128 stands for zero in the data rows.
The table, row by row:
[121 141 100 139 173 165 145 118 185 140 171 168 120 144 121 181 123 168 130 108 148 150 123  91 148 159  90 143 166 100 154 150 161 128 100 136 137 137 106 167 125 136 126 150 145 182 137 102 178 161 132]
[109 163 146 135 160 146 149 165 142 141 134 186 135 166 180 135 136 154 121 113 141 175 154 139 130 156 154 151 158 146 159 161 147 170 147 126 133 128 158 136 222 172 140 148 139 136 113 155 134 178 128]
[ 96 109 138 144 154 149 128 102 176 133 124 173 115 132 139 182 123 183 147 141 133 129 101  98 131 138 135 156 147 118 137 134 143 126 117 125 124 137 101 131 134 133 124 151 129 162 121 115 139 176 124]
[145 143 172 160 126 158 131 106 152 128 113 130 137 170 138 154 130 164 126 139 178 139 162 136 148 137 129 142 155 136 165 188 125 143 128 127 154 138 141 175 149 149 104 151 115 146 147 157 120 176 154]
[110 129 159 145 138 123 129  82 141 131 121 151 109 127 125 121  84 155 105 101 120 145 142 113 148 134 142 151 129 115 104 175 111 187 109 111  99 115 138 152 165 131 107 124 109  84 144 165 101 128 170]
[152 171 183 161 145 149 145 111 148 136 142 140 137 141 155 143 128 128 119 131 178 162 172 149 146 153 151 150 124 150 150 172 125 147 124 136 143 148 153 151 143 174 107 164  70 114 158 168 115 154 158]
[147 167 123 189 132 150 141 163 149 100 124 118 209 121 190 238 190 209 152 131 183 199 176 117 165 194 108 146 209 193 184 163 122 110 138  98 135 109 112 145 174 191  94 196 146 188 125 173 127 177 132]
[107 129 150 133 155 139 151 116 189 156 149 157 122 144 120 182 116 152 111 124 150 150 105 116 148 138 124 148 154 103 119 171 128 142 122 123 116 109 110 161 123 128  95 133 144 152 122 140 161 150 148]
[ 98 127 115 181 115 125 117 144 120  85  99 132 185  99 208 167 150 174 122 125 150 160 169 131 148 165 142 140 138 179 156 118  87 135 150 107 107 101 120 109 186 158 128 150 105 132  93 166 109 178 106]
[133 116 172 148 131 131 111  95 133 129 139 135 105 148 120 154 117 150 152 126 129 120 171 146 128 113 128 114 134 138 135 161 111 139 107 123 144 144 166 147 146 132 125 126 107 130 126 134 124 162 167]
[111 153 113 175 205 123 154 163 143 149 132 176 156 140 152 168 196 148 160 162 116 148 132 177  90 125 159  94 139 196 210  95 150 119 176 145 132 188 158 139 147 175 198 175 158 153  86 147 129 160 110]
[155 149 119 138 147 175 188 177 165 130 154 119 143 168 148 218 167 178 169 135 178 179 159 134 130 170  81 138 190 112 168 156 169 108  98 135 180 126 128 192 163 192 128 217 165 204 164 121 173 158 136]
[141 152 172 146 157 130 171 109 148 165 152 159  97 172 135 104 133 131 116 129 159 137 176 179 149 116 177 129 155 154 172 168 133 181 144 155 161 164 191 172 187 163 123 141 112 104 147 171 118 151 161]
[118 164  94 104 146 161 124 112 195  96 128 131 118 155 109 179 100 161 150 103 142 141 139  80 146 139  91 156 176  70  95 174 124 131  77 107 135  99  71 193 124 136 109 130 177 170  99  98 185 159 118]
[147 168 152 165 144 192 189 161 148 159 173 158 165 155 189 174 178 163 135 147 190 181 170 151 152 181 147 143 161 152 192 179 150 157 137 146 176 142 190 165 195 209 107 195 132 137 147 169 125 149 135]
[111 134  94 143 124 126 140 136 120 104 122 106 114 119 154 132 122 124 161 129 147 125 138 122 109 144 109 109 129 122 166 114 122  99 116 120 140 111 129 131 146 166 136 156 142 113 105 117 109 136  97]
[106 120 134 194 167 170 155 109 160 143 164 171 146 156 152 208 165 198 181 166 149 154 109 132 103 161 104 111 162 147 181  95 174  73 139 128 141 144  83 129 138 168 143 192 142 209  84 114 161 175 103]
[122 134 107 164 165 179 178 127 136 135 149 128 107 129 110 196 157 129 192 160 124 139 129 172  95 150  81  84 171 128 178 138 157  93 114 143 137 186 102 190  95 193 155 159 160 204 101 120 197 152 110]
[113 167  77 117 169 109 137 166 169 106 117 124 185 103 162 204 153 166 165  94  97 194 115 134 121 154  83 132 207 176 157 148 137 117 156  89 110 143 103 192 160 182 147 168 186 208  82 158 215 103 132]
[112 120 195 178 145 147 148  94 157 161 134 149  87 148 121 134 100 138 125 130 172 128 154 148 147 142 152 118 136 120 144 154 141 175 104 164 132 148 134 151 162 151  94 153 108 132 154 129 120 159 147]
[138 157 132 130 174 101 146 162 146 119 134 137 139 147 155 148 152 130 149 121 114 167 173 168 123 143 117  78 160 191 173 165 128 147 151 132 134 157 155 152 152 194 139 156 126 146 105 183 136 125 122]
[187 206 135 189 161 255 180 177 195 118 179 149 176 192 180 226 188 194 173 153 207 165 250 157 124 174  85 124 214  95 208 181 172 140 106 158 221 178 152 203 174 222 119 218 139 204 173 143 172 214 114]
[151 138 139 142 138 191 154 156 147 150 143 144 121 168 119 195 131 175 165 131 150 133 152 135 129 150  97 129 174  98 135 151 179 138  98 149 168 131 104 175 140 177 112 174 156 181 145 118 174 171 124]
[150 160 116 151 155 205 176 142 166 168 186 162  98 197 132 186 164 149 184 160 150 119 172 161 104 129 103  87 166  88 170 143 189 101  78 163 191 171 106 187 120 166 122 183 152 184 143 115 175 180 110]
[117 113 130 188 175 159 131  99 176 130 159 183 136 162 140 208 141 192 148 149 139 141 116 129 133 128 115 122 153  97 164 131 180 105 104 157 135 135  91 135 113 137 126 159 159 183  95 146 152 199 114]
[ 95 129 152 207 181 168 170 136 176 168 180 194 106 176 140 176 153 158 161 157 147 128 123 144 103 126 110 117 129 113 170 108 175  97 117 161 159 162 149 133 157 170 145 188 150 174 102 111 144 194 109]
[ 75 124  94 179 178 171 199 119 186 161 216 180  79 155 107 138 182 113 219 175 149  94 101 113  70 108  85  57 127  70 185 116 182  81  83 172 166 167 123 168 114 166 172 189 154 156  97  50 168 150  70]
[125 120 183 160 129 136 128  96 129 151 134 166 111 167 136 139 112 170  99 137 149 156 163 128 134 118 165 133 113 156 129 152 129 141 129 133 126 126 147 126 151 148  98 138  85 121 126 168  77 169 173]
[142 145 146 126 153 170 134 101 202 137 122 161 113 166 141 169  97 184 107 128 124 183 158 112 163 166 113 166 168 106 122 190 140 160 117 115 158 117 113 196 156 134  76 149 133 129 148 145 169 173 150]
[135 164 183 150 167 132 133 141 145 163 113 167 103 169 161 130 161 113 122 149 123 145 198 189 149 143 185 127 111 189 166 149 126 186 163 140 147 168 167 146 187 158 150 146 115 105 102 180  98 161 153]
[103 153 152 168 173 123 154 144 159 155 150 199 126 146 197 153 174 143 135 148 140 142 153 150 114 142 158 137 125 185 173 111 156 140 146 148 149 178 150 134 196 182 166 157 127 142  98 148 111 168 131]
[ 88  87 124 127 101  68  81  59 120 112  70 143 145  86 112 137  70 155  89 105 107 147 112  87 141 102 160 165 114 129  92 134  68 144 130  82  77  74 107  80 146 102 100  64 126 105  75 167  92 116 135]
[120 221  72 128 145 120 149 186 160  81 122 128 206  79 197 202 162 187 127  85 166 217 147 124 169 180 107 159 214 163 168 192 108 124 183  88 130 107 105 177 176 208 114 197 157 185 106 188 177 138 108]
[158 179 110 150 168 193 167 180 162 135 165 127 140 209 164 201 184 158 197 148 152 153 194 199  99 140 103  93 208 126 191 170 179 121 124 149 190 181 133 217 148 218 160 188 160 190 131 103 181 179 106]
[156 146 155 168 131 170 144 119 163 115 134 142 152 139 133 195 159 194 117 149 148 166 177 145 153 156 139 153 159 146 163 163 134 134 120 126 169 141 119 164 148 159  96 146 119 157 138 164 108 174 142]
[102 138 139 160 157 104 139 102 154 140 134 193 120 111 131 142 128 130 100 137 122 159 150 152 152 109 184 133 145 154 167 177 105 183 137 134  92 154 155 142 152 125 126 111 118 121 113 179 108 125 164]
[113 147 128 125 149 119 125 135 167 122 137 151 104 145 122 154 106 147 138 120 128 144 150 108 136 138 119 133 146  99 120 148 122 158 138 128 144 118 129 153 159 134 126 135 152 143 122 114 133 148 126]
[101 129 160 167 135 105 117 109 148  98 103 157 194  90 186 188 109 218  87  99 133 194 142 115 211 182 162 203 170 186 118 187  98 157 169  99  91  99 123 122 199 138  64 127 107 135  83 204 101 161 176]
[119 161 126 103 176 158 127 156 205 136 153 169 116 174 130 197 117 173 132 128 144 166 177 138 138 147 110 157 174 106 152 183 152 157 130 114 153 135 112 204 161 163 100 154 158 163 121 151 178 176 128]
Each row is a mix of 4 hidden patterns, all the same size, taken from one set. Each row also carries a little noise. Patterns are numbered 0, 1, 2 and so on, in the order they first appear below.
Further rows, each followed by the numbers of its patterns, largest weight first:
[ 97 143  60  79 130  72 101 120 121  69  92 105 139 103 116 135 123 121 143  65  61 165  80  85 130 137  92 118 160 127 116 143  75 134 126  69  93  90  78 144 146 117 151  85 179 135  48 131 143  89 107] 0 1 2 3
[115 134 114 148 140 131 145  75 135 146 150 142  71  96 106 117 150 110 163 160 139 127 129 134  91  99 131  88 119 106 168 137 126 128  96 128 109 162 131 131  99 161 149 152 105 137 125 107 124 120 117] 4 5 0 6
[108 114 154 155 133 103 118 102  96 148 110 141  73 103 150  65 122  79 142 126 105 118 146 162 105  93 159  78  88 138 145 132  93 174 137 109 101 129 169 121 137 128 148 104 102  72 114 165  59 118 136] 5 0 3 4
[130 183 120 115 166 154 143 126 207 126 147 181 138 170 141 205 119 191 121 113 140 169 115 113 165 163 119 158 189  94 125 204 134 145 113 146 158 132  96 197 183 150  97 158 144 174 154 154 187 187 154] 1 7 8 3
[135 170 106 172 123 153 168 164 156 117 140  99 195 124 160 200 172 172 158 132 167 181 135 123 148 186  76 142 194 149 148 159 132 133 137 131 133 120 134 165 162 203 116 216 136 168 128 154 165 149 124] 6 2 7 1
[120 159 152 134 116 127 127 112 150 109  93 122 175  79 141 158 114 149 108 110 128 192 128 135 174 155 162 154 164 176 122 216 100 189 155  84  99  95 146 173 166 150  86 135 122 137 147 183 119 120 143] 5 1 2 6
[155 180 112 159 156 177 159 156 151 140 154 173 164 156 164 167 189 138 134 146 133 164 206 165 114 154 160 111 152 161 185 174 127 157 133 134 147 156 142 161 153 189 120 157 152 163 103 168 124 177 125] 3 8 6 9
[157 147 112 152 136 159 148 159 145 130 147 101 176 129 153 205 175 158 177 119 148 151 145 153 117 170 103 119 199 151 165 141 149 106 125  93 155 126  87 173 138 188 114 171 138 187 126 152 186 151 128] 2 8 6 9
[156 103 104 143 139 187 165 140 135 137 171 120 121 172 119 216 122 159 222 130 153 137 134 135  98 170  29  89 194  99 171 134 181  56  86 141 178 118 100 171 143 174 153 214 175 199 165  68 206 174 101] 7 2 0 8
[131 168 106 151 181 141 161 187 172 158 163 172 138 173 181 164 167 140 175 129 127 168 156 170 132 155 124 125 159 167 184 159 156 140 179 129 143 156 132 178 220 192 165 188 170 144 101 142 180 156 108] 3 7 2 1
[133 151 101 122 159 162 164 158 159 118 129 127 196 144 152 221 128 204 181 101 146 206 140 117 143 188  87 140 221 146 135 162 139 131 149  95 146  90  80 182 186 190  99 211 157 210 153 122 193 161  99] 2 7 1 6
[100 137  79 143 177 120 169 149 137 151 136 147 113 133 151 162 179  89 189 142 121 124 131 161 110 115 111  69 143 154 179 113 144  85 128 131 116 179 120 159 119 169 185 175 158 175  80 106 166 120 102] 4 3 2 0
[107 162 141 165 171 151 173 136 144 161 167 175 106 160 147 122 170 112 151 162 136 133 144 161  99 122 177  86 132 144 191 148 170 153 136 157 134 182 167 151 160 161 168 151 143 114 130 138 133 121 114] 3 4 5 7
[106 129 151 143 144 175 122 115 164 137 132 156 146 141 117 178 113 167 126 114 141 147 120  73 152 124 117 173 143 107 108 151 148 144 100 117 142  75 114 155 157 128  93 162 132 128 120 126 139 164 160] 7 1 9 0
[131 151 177 146 125 109 112  86 153 106 108 148 168 106 136 149 113 163  88  91 128 187 143 106 191 169 191 189 162 170 129 193  78 185 153  98 110 112 133 153 181 142  69 133  79 120 119 220  91 142 177] 5 1 6 9
[113 166 111 156 139 144 138 142 182  78 132 157 199  98 191 215 147 206 102 111 186 229 164  88 203 199 134 200 189 165 145 193 128 157 128 116 118  83 109 161 202 166  85 167 118 180 132 180 125 194 166] 6 1 9 7
[140 162 100 152 111 123 151 131 175  69 104 120 248  96 206 240 167 219 135  90 140 239 149 113 189 200 105 182 211 192 169 174 105 136 176 109 114  99  89 168 188 182  96 208 143 209 104 188 168 138 119] 6 2 1 9
[112 147  99 150 129 145 138 124 157 124 165 114 115 101 123 171 158 132 147 140 148 146  93 122 112 126 107 100 158 104 156 131 136 113 117 126 106 131 127 133 130 124 138 151 142 160 100 113 156 140 100] 4 6 0 1
[103 145 117 162 174 156 180 113 165 163 163 179  85 158 164 150 190 138 161 140 151 115 142 148 110 131 150  98 121 118 181 138 188 111 137 157 151 169 141 149 129 155 173 187 156 128 114 108 131 148 123] 4 3 7 5
[135 155 108 129 163 135 163 193 139 156 163 180 130 166 179 139 175 113 169 132 122 126 158 168 118 130 132 102 148 152 176 142 149 141 171 136 144 150 130 158 199 187 180 185 171 139 106 123 151 144 100] 3 7 2 0
[177 160 144 183 149 220 169 143 179 123 174 138 162 172 155 201 156 187 144 156 198 144 206 144 134 173 109 135 185 108 175 179 189 124  83 154 181 128 135 175 142 179 101 195 144 192 140 137 147 214 125] 8 6 7 9
[128 183 109 146 179 152 149 151 191 136 146 170 135 155 169 172 155 153 141 143 129 155 159 154 120 130 140 134 154 126 164 178 157 153 131 126 149 155 139 195 192 154 132 142 152 166 110 161 170 161 121] 3 1 7 8
[ 87 149  92 145 162 132 142 128 162 116 116 172 153 110 166 175 163 161 126 142 128 157 123 132 164 154 119 143 172 119 165 162 121 129 141 136 108 131 112 152 146 158 131 172 148 184  99 129 170 156 117] 1 4 6 3
[ 90 149  81 150 198 149 165 124 162 150 175 175  57 142 115 120 186 111 193 168 139  98 125 161  82  99 114  48  96 111 199 112 145 110 123 158 129 183 150 127 126 175 196 160 169 140 101  80 154 136  66] 4 3 0 7
[140 178 107 150 165 149 134 169 180 132 137 145 142 152 155 153 170 150 159 120 126 162 175 158 117 159 138 125 157 161 206 178 148 174 134 140 143 147 148 186 163 165 149 168 140 158  94 128 137 152 133] 3 8 6 1
